Rows are one point carried round by a steady rotation, each followed by how many ticks it has turned.
The counts run from 0 to 882.
[125  88 110 144  90 170 138  92 122 139 133 143 149  81 104 170 140 165
 174 103  93 174 100 129 163  90 115 110 101 140 148  91 129  81 170  97
 117 122 169 126 141 124 106 167 107  80 117 121 108 154 152 138 100 145
 131 115 110 131 122 147 160 140 145 112 163 115 158 135] : 731
[135 104 115 168 141 191 159 136 127 139 121 151 125 125  94 156 149 144
 143 129  81 134 128 125  91  82  73 131 110 170 129 108 149  89 122 103
 109 100 153 119 146 133 151 170 135  64 116 165 129 166 147 139 107 131
 130 138 103 138 138 162 168 129 133 128 126  80 187 125] : 69
[142  98 111 152 126 174 123 134 135 159 105 123 143  87 108 181 164 163
 153 112 123 139 127 137 134  67 106 111  70 126 130  95 125 105 168  95
 131 121 163 134 160 163 144 143 136  76 122 132 116 188 144 147 118 131
 113  98 126 147 111 140 163 130 116 105 135  75 144 126] : 750
[140  99 141 147 103 200 151  96 117 164 125 153 137 128 117 154 141 155
 153 108  94 124  97 115 132  84  86 136 108 147 120  96 141 106 143  92
 117 120 171 112 138 123 115 196 117  58 134 149 137 158 137 158  89 131
 125 133  98 116 144 128 181 137 154 137 142  98 144 127] : 412
[109  97 109 167 128 155 123 124 131 139 109 105 161  69  78 164 149 165
 154 117  91 173 119 130 145  89 111 122  78 116 155 110 112  97 158 112
 133  86 157 119 114 152 122 152 135  94  82 137 116 157 154 150  89 145
 139 100 147 146 108 159 150 135 113  98 130  95 162 132] : 42
[105 130 146 148 132 171 147 108  96 135 112 125 149 124 124 136 129 163
 164 109 127 152  99 111 135  61 122 130  92 170 113 129 162 108 168  98
 127  92 145 109 157  94 100 159 103  54 129 174 114 154 144 155 143 153
 114 104  91 124 116 143 177 129 112 142 136  92 139  91] : 151
[ 98 113 113 178 153 152 164 121 108 160 117 105 120 116  99 145 144 181
 150 125 119 166 123 142  98  75  97 124 100 148 137 128 128 118 149 101
 143  76 137 103 133 145 135 145 139  74  92 169 131 160 116 168 107 140
 120 119 134 134 113 141 171 149 103 129 102  71 178 126] : 360
[146 120 107 163 117 190 145 107 103 169 123 124 134 113 109 145 158 165
 156 121 130 148 109 139 109  53 108 139  97 130 128  98 127 117 153  97
 108 144 161 129 140 140 126 116 119  55 121 139 111 196 132 181 116 157
 125 125 149 138 123 154 170 126 154 112 137 102 151 116] : 545
[141 113  98 162 125 178 150 113 118 135 149 161 139 129 105 130 120 178
 150 102 107 126 117 143  96  57 100 157 128 142 131 118 137 113 139 116
 125  96 164  82 127 144 138 172 120  50 109 159 129 150 138 152 109 134
 116 142 109 136 136 145 182 151 166 123 119  91 172 130] : 551
[126  76 125 176 104 167 151  94 130 160 117 114 172  87  93 145 130 169
 148 115  97 143  76 133 131  88 103 133 111 136 124 121 117  97 162  98
 129 102 150 120 138 174 120 174 125  88 107 167 129 164 141 152 101 144
 130 121 114 160 133 136 143 154  89 114 154 108 163 141] : 581
[118 125 119 178 115 165 136 128 108 137 113  95 141 105  91 173 163 164
 166 110 128 146 140 123 147  79 116 123 101 129 101 121 152 116 162 134
 127  69 147 139 108 123 124 144 152  50  99 112 130 140 115 164  94 148
 140  87 130 116 128 153 176 130 125 127 111  83 119 112] : 487
[105 114 156 149 121 185 148  92  69 147 117 134 144 111 107 141 144 172
 169 128 110 136 119 132 133  69  99 103 116 190 135 123 153 105 148 103
 117  97 154 139 171 129 144 146 131  64 131 160 134 156 131 154 111 140
 133 129  88 118 115 155 187 154 120 126 111 107 140  95] : 823
[130 132 127 169 126 157 149 108 131 152  87 119 152 146 105 159 137 157
 168  95 123 143 129 125 146  65 144 152  82 151 125 140 120 142 165 103
 116  89 159 117 113 126 126 158 128  57 102 141 137 181 119 175 105 147
 116  99 149 115 146 145 183 141 137 130 109  90 134 103] : 326
[133 102 113 194 134 185 148 147 134 130 146 122 141 110  78 144 136 171
 159 124  90 149 112 128 116 100  89 140 140 149 136 110 158  83 126 121
 132 110 156 125 125 152 133 153 112  60 100 162 106 122 159 155 118 141
 132 126 124 153 138 168 184 109 144 118 143  96 174 121] : 229
[134 105 105 166 134 172 127 144 135 128 140 107 136 122  95 131 122 200
 158 121 109 146  98 138 116  80 105 163 122 145 154 101 137  81 143 103
 130  93 163 104 112 163 108 163 105  68 112 151 104 116 168 144 125 153
 110 109 137 158 110 164 173 112 129 116 149  88 161 118] : 232
[144 114 108 168 126 172 132 121 127 142 123  91 131 126 110 128 124 196
 153 112 116 145  91 133 114  81 116 164  96 141 143  96 129  94 152  91
 129 104 169 111 107 174 100 158 109  67 115 148 111 138 153 153 115 157
 115 104 158 157 100 165 160 120 115 115 148  86 151 109] : 234
[143 110 122 161 116 157 152  77 130 161 103 131 161 103 109 151 137 147
 157  97 100 144 108 111 135  65 121 146  77 118 137 121 114 136 170  91
 121 110 172 101 108 127 124 170 131  67  92 147 137 188 135 182  87 141
 122 113 154 130 130 136 145 154 133 125 128 106 152 135] : 876
[120 129 117 164 132 159 152 112 120 121 145 144 150 129 104 167 117 156
 175 107 121 150 103 117 116  45 100 147 137 143 117 126 161 125 174 129
 117  97 136  95 127 100 128 168 130  57 107 156 122 141 146 175 113 134
  98 125 110 106 138 157 180 144 160 120 137 104 168 126] : 2
[112 145 110 166 134 178 115 148 102 122 114  98 146  87  90 165 136 172
 167 107 130 140 119 133 112  70 117 122 118 116 130 135 159 120 171 128
 150  75 149 113 132 128 109 171 143  77 103 158 117 150 151 151 114 128
 105 102 112 131 113 183 176 135 118  94 114  87 128  82] : 143
[ 98 107 137 180 115 171 140 124 107 136 137 120 134  91  84 161 150 159
 173 106  78 168 142 120 153 114  98 102 116 161 146 119 173  99 143 105
 146  81 153 139 137 101 125 160 130  66 101 135 118 116 131 166 109 141
 133 117 111 120 140 146 194 129 142 142 107 102 152 114] : 503
[130 101 139 178 137 169 163 112 122 159  91 125 161 115 105 154 128 154
 171  96 106 153  96 123 133  88 124 110 120 176 128 133 144 100 157 105
 123 118 142 146 164 145 142 171 112  80 126 179 122 183 133 155 127 131
 122 112  87 153 160 149 161 148 108 131 158 110 154 112] : 445
[122 126 132 165 116 181 135  92 105 142 132 120 170  97  95 134 136 162
 164 141 101 119  94 130 118  62  93 142 108 153 139 121 156 127 163  89
 118 109 157 119 138 147 135 137 135  75 116 165 119 150 154 183 113 149
 114 142 146 120 111 180 164 155 113  93 115 121 163 115] : 684
[113  97 131 170  97 169 134  91 102 135 137 142 162 114  95 137 121 155
 147  96  89 149  95 126 114  68 116 149 109 153 150 128 136 117 155  89
 127  91 139 101 150  95 107 180 116  69 130 166 122 154 161 188 136 148
 114 135 117 146 129 132 155 131 148 141 132 127 182 125] : 858
[124  95 119 152 112 182 157 104 106 167  98 121 124 138 100 156 140 181
 134 102 130 136 105 146 103  77 127 135 113 149 137 127  99 110 134 118
 123  89 162 113 135 161 120 181 128  71 114 153 143 178 126 132  80 135
 144 120 119 144 131 147 191 137 132 116 120  87 135  95] : 257
[125  89 141 137 109 180 156 101 107 168 110 134 126 150 108 145 132 188
 142 113 131 145 105 142 120  72 129 141 109 168 138 116 101  99 136 114
 120 106 164 117 147 152 113 176 103  67 125 152 128 166 141 130  86 146
 140 111 111 143 125 132 202 128 141 131 139  90 134  91] : 255
[139 106 116 168 138 181 137 133 109 151 116 128 124 140 111 118 130 191
 135 102 101 136 134 128  99  64 108 148 101 176 132  99 137  84 130  96
 132  94 154 116 154 152 137 180 123  55 139 158 135 151 142 153 138 143
 128 118  93 167 124 134 164 124 141 157 125  79 155 111] : 83
[108 126 128 177 103 174 125 125 110 156 105  95 169 116  79 154 143 162
 144 127 142 152 127 129 130  47 118 137  97 142 109 120 112 114 166 115
 109  83 133 153 158 144 117 146 154  83 126 135 135 176 143 169 119 168
 130 103 113 138 126 159 172 121 121 106 110 106 138 106] : 476
[108  99 150 166 115 165 125 109 101 139 126 122 167 103  86 152 141 185
 184 106  98 155 132 133 163  76 114 114 119 180 179 111 144 100 151 107
 125 114 153 158 151 144 154 129 126  75 126 132 108 134 140 175 123 146
 120 108 116 133 124 147 188 145 148 123 120 126 142 116] : 663
[119  80 122 128 108 164 140  97 118 147 125 155 147 104 117 164 143 174
 166  97 110 168 106 139 164  77 121 112  87 156 154  93 119  85 162 101
 124 114 169 113 152 132 112 159  93  68 123 130 102 161 145 131 104 147
 124 105 101 135 120 128 173 135 141 125 163 101 158 135] : 733
[129  86 140 145  97 182 154  90 117 155 124 128 139 121  99 143 128 182
 158 128 108 156  86 119 144  79 112 137 119 168 140  89 115  79 145 108
 104 131 169 141 142 142 106 165 104  80 131 140 118 153 154 144  91 158
 148 117 112 136 122 152 184 118 142 123 160 109 142 102] : 252
[111  96 113 161 117 160 130 117 138 140 111 111 165  66  80 159 146 156
 158 128  85 172 110 125 150  90 100 120  76 127 155 102 121  92 160 101
 126  93 160 126 121 144 119 154 135  93  87 137 118 158 163 155  92 151
 134 104 146 145 106 164 141 135 108  95 137 102 170 143] : 43
[129 127 111 204  94 174 146 127 110 138 108 108 135 115  74 159 135 149
 161 105  84 152 138 129 117  99 107 135 126 163 119 118 143 105 152 102
 113  72 139 152 128 116 124 193 156  81 122 131 151 158 115 167 113 145
 125 129 101 143 166 160 157 139 141 140 109 101 159 119] : 638
[106 120 147 146 113 184 148  87  75 153 113 122 144 104 111 145 147 168
 170 136 108 139 115 130 135  74 100 103 110 188 132 113 152 105 154  94
 117 110 153 151 173 130 144 139 133  76 132 154 132 156 133 159 105 141
 135 125 101 116 111 159 182 158 109 121 112 110 137  91] : 822
[ 91 139 121 167 144 169 158 124 109 146 126 143 145 126  87 139 118 175
 159 119 104 167 141 126 142  68  97 119 117 163 141 123 139 110 144 110
 136  80 150 111 142 131 132 165 133  76  95 155 137 139 122 156 100 142
 114 126  98 112 147 139 209 148 150 122  86  90 166 123] : 345
[102 103 150 161 124 164 122 116  96 144 127 124 170 111  86 139 133 192
 180 106  99 153 132 138 157  68 117 117 119 186 178 112 136 101 151 104
 125 107 148 146 158 149 152 131 120  72 126 141 112 134 142 173 129 147
 112 110 113 135 123 142 190 144 146 123 117 124 147 114] : 664
[136 109  96 183 136 177 138 133 110 151 107 110 114 146 106 125 129 181
 131  96 104 139 120 120  79  62 112 152 109 152 135  98 133 100 139 101
 136  81 146 111 131 157 126 198 136  68 131 153 150 159 129 160 124 137
 121 116 108 168 126 137 147 127 138 144 122  84 157 112] : 85
[103 103 148 150 116 172 133 112  77 127 140 118 135  99 105 167 159 169
 187 134 119 151 105 129 123  70  91 115 122 164 131 106 170  98 169 119
 115 108 131 125 149  97 122 130 123  54 130 147  98 137 142 170 124 151
 113 109 100 123 102 154 174 130 129 128 156 104 146 107] : 835
[120 113 101 168 115 166 148 101 130 139 116 136 147 105 103 183 152 140
 173  95  90 161 124 115 149  80 105 116  92 137 152 105 147 117 163 102
 112  93 157 126 116 129 142 157 148  70 101 105 135 159 116 175  80 133
 125 118 143 107 146 158 151 163 148 114 126 112 172 156] : 192
[122 119 118 197 106 181 140 130 120 140 104  87 148 108  61 155 130 171
 160 106 100 160 125 128 145 100 126 130 137 149 147 115 124  97 140 126
 123  86 156 165 118 161 123 174 147  90 105 126 134 151 136 159  87 147
 142 107 127 149 152 176 179 126 144 108 121 113 132  95] : 797
[118 117 129 189 130 174 147 136 127 156  95  91 126 151  87 164 126 175
 154  92 119 164 130 117 133  89 134 132 124 149 146 124 126 111 139 120
 140  84 158 143 117 153 125 185 137  82  98 137 146 150 124 159  92 138
 137  95 129 142 146 148 198 116 151 133 113  92 128  85] : 794
[128 130 106 182 123 167 142 116 133 131  90 108 156 124  93 165 114 150
 148  89 115 139 111 110 117  49 136 140 105 158 120 139 147 121 173 122
 118  78 146 135 138 144 150 188 155  90 116 146 157 172 145 163 105 127
 134 113 126 129 127 185 145 151 117  99 116 112 152  97] : 465
[139  90 123 175 108 168 133 131 110 156 118  97 124 134  94 146 144 203
 162 106 131 143 121 152 118  75 124 151 127 152 144  97 108  89 147 113
 128 105 153 135 135 168 119 159 121  59 136 134 114 149 134 155 130 153
 108  93 118 169 132 125 181 113 151 141 146  88 127 109] : 96
[112  84  96 161 126 176 138 118 118 140 127 105 106 137 108 179 158 167
 150  94 124 168  95 108 104  83 124 125 101 124 156 107 159 102 150 122
 134  98 146 116 114 132 120 154 123  60 102 127 111 148 135 165  90 141
 142 104 165 131 105 159 171 106 149 121 157  98 168 113] : 383
